Each row has a name. Each question is about the rows just above it.

[ 87 150 166 118 123 164 137 162]  z_381
[ 87 123 142 162 123 164 137 162]  z_967
[163 173 163 117 163 109 146 163]  z_207
Which value appears more than once in z_207? -> [163]
The row with [ 87 150 166 118 123 164 137 162] is -> z_381
Whose row is [ 87 123 142 162 123 164 137 162]? -> z_967
Whose row is [163 173 163 117 163 109 146 163]? -> z_207

[151 159 149 154 156 150 147 148 145 155 164 154 137 170 150 149 155 175
 160 150 163 147 145 152 153 140 154 146 148 147 155 141 152 153 155 149] = z_490
[153 151 166 163 142 153 149 154 147 151 158 151 145 152 149 157 159 150
 158 159 149 169 150 169 166 165 172 154 141 150 153 158 156 153 158 160] = z_634
[146 162 171 143 154 151 161 153 152 154 157 158 170 160 162 142 155 138
 156 146 149 147 144 163 162 148 142 160 142 151 137 159 148 155 151 150] = z_507
[158 143 161 155 143 150 156 170 151 145 148 150 164 170 158 158 154 158
 142 171 155 161 176 156 165 142 156 154 143 155 147 145 150 152 147 169] = z_829
[169 163 154 174 152 153 151 146 162 148 154 168 154 168 179 157 158 148
 162 159 148 151 150 146 158 165 149 160 163 151 167 154 158 165 150 148] = z_589
[186 150 153 156 168 154 159 156 145 146 144 153 143 148 155 168 163 157
 153 158 159 148 147 139 148 142 157 145 160 149 148 176 160 146 148 148] = z_968
[158 143 161 155 143 150 156 170 151 145 148 150 164 170 158 158 154 158
 142 171 155 161 176 156 165 142 156 154 143 155 147 145 147 143 149 155] = z_102
Where do [153 151 166 163 142 153 149 154 147 151 158 151 145 152 149 157 159 150
 158 159 149 169 150 169 166 165 172 154 141 150 153 158 156 153 158 160] appear? -> z_634
Where do [169 163 154 174 152 153 151 146 162 148 154 168 154 168 179 157 158 148
 162 159 148 151 150 146 158 165 149 160 163 151 167 154 158 165 150 148] appear? -> z_589

[ 48 137 126 163  48 108 146 102 165  89  89  48  89  89 139 142 156] -> z_68
[134 109 111 100 114 130  72  84 132 127 134 130 114 142 118  67 122] -> z_462
[ 48 137 126 163  90 126 146 102 165  96 133 162 128  89 139 142 156] -> z_460
Repeated in z_460: -> [126]
Whose row is [ 48 137 126 163  90 126 146 102 165  96 133 162 128  89 139 142 156]? -> z_460
[ 48 137 126 163  48 108 146 102 165  89  89  48  89  89 139 142 156] is in which row? -> z_68

[126 125  89 128 100 101 125 129 125 126 128  79 101  79 101  79 124  79
 124  80 101  79 126  78 130 125 125 125  80 103 119 125 100  79  79 125
 124  80 126 100 100 101] -> z_644
[168 114 133 121  71  71 113 121 111 115 121 123  68 123  70 122 113 123
 113 124  71 121 116 121 124 112 114 114 123  70 164 113 114 122 122 113
 112 121 115  70  71  71] -> z_94
[ 66 135  55 132 143 141 133 131 134 134 131  57 140  56 139  57 133  56
 133  56 140  57 133  57 130 134 133 134  58 143  62 132 143  57  57 134
 134  57 133 142 144 144] -> z_349
[178 138 177 146  63  61 138 137 137 139 146 176  61 177  61 176 137 176
 136 176 175 175 141 176 151 138 136 138 177  66 178 138  61 176 175 138
 138 176 139  62  62  63] -> z_276
Whose row is [178 138 177 146  63  61 138 137 137 139 146 176  61 177  61 176 137 176
 136 176 175 175 141 176 151 138 136 138 177  66 178 138  61 176 175 138
 138 176 139  62  62  63]? -> z_276
Which row holds [126 125  89 128 100 101 125 129 125 126 128  79 101  79 101  79 124  79
 124  80 101  79 126  78 130 125 125 125  80 103 119 125 100  79  79 125
 124  80 126 100 100 101]? -> z_644

[ 49 186 205 205 183 186 184 183 186  51 207  50 206  52 183  51 182  50
 206  51 185  52 188 184 184 184  49 203  51 184 205  50] -> z_216
[ 49 186 207 207 185 187 184 184 187  49 208  48 208  51 183  50 183  49
  51  51 184  51 189 184 184 184  48 205  49 185 205  50] -> z_88
[203  75  55  54  75  73  75  75  73 202  52 203  54 200  76 201  76 202
  55 201  75 201  71  75  75  76 203  57 202  74  56 201] -> z_576
[208  69  49  49  71  69  72  71  69 207  47 208  48 206  72 206  73 208
  48 206  72 206  67  71  71  72 208  51 206  71  49 206] -> z_129
[ 47 187 207 207 186 187 185 185 187  49 187  49 209  51 185  50 184  48
 188  50 185  50 188 185 188 184  47 205  49 185 206  49] -> z_39
[ 49 186 205  48 183 186 186 183 186  51  47  50 206  52 183  51 182  50
 206  51 186  52 188 184 184 184  49 203  51 184 205  50] -> z_650
[207  69  50  50  71  69  72  72  70 206  48 207  49 205  73 206  73 207
  48 205  71 205  68  72  72  73 207  51 207  72  50 205] -> z_401
[ 49 186 206 206 185 187 187 185 187  51 187  49 207  51 184  51 183  49
 208  51 184  51 188 184 185 183  49 204  50 184 205 187] -> z_100
Where do [207  69  50  50  71  69  72  72  70 206  48 207  49 205  73 206  73 207
  48 205  71 205  68  72  72  73 207  51 207  72  50 205] appear? -> z_401
Whose row is [208  69  49  49  71  69  72  71  69 207  47 208  48 206  72 206  73 208
  48 206  72 206  67  71  71  72 208  51 206  71  49 206]? -> z_129
The row with [ 49 186 205 205 183 186 184 183 186  51 207  50 206  52 183  51 182  50
 206  51 185  52 188 184 184 184  49 203  51 184 205  50] is -> z_216
Where do [ 47 187 207 207 186 187 185 185 187  49 187  49 209  51 185  50 184  48
 188  50 185  50 188 185 188 184  47 205  49 185 206  49] appear? -> z_39
Which row holds [203  75  55  54  75  73  75  75  73 202  52 203  54 200  76 201  76 202
  55 201  75 201  71  75  75  76 203  57 202  74  56 201]? -> z_576

[122 122  67 122 118 118 152]  z_174
[101 108 113 142  71  87 108]  z_186
[ 77 105 124 149  65  85 120]  z_755
[120 104  96 135  96  92 127]  z_873
Which value appears more than once in z_186? -> [108]
Which row holds [122 122  67 122 118 118 152]? -> z_174
The value that z_873 holds more than once: -> [96]
The row with [101 108 113 142  71  87 108] is -> z_186
Whose row is [120 104  96 135  96  92 127]? -> z_873

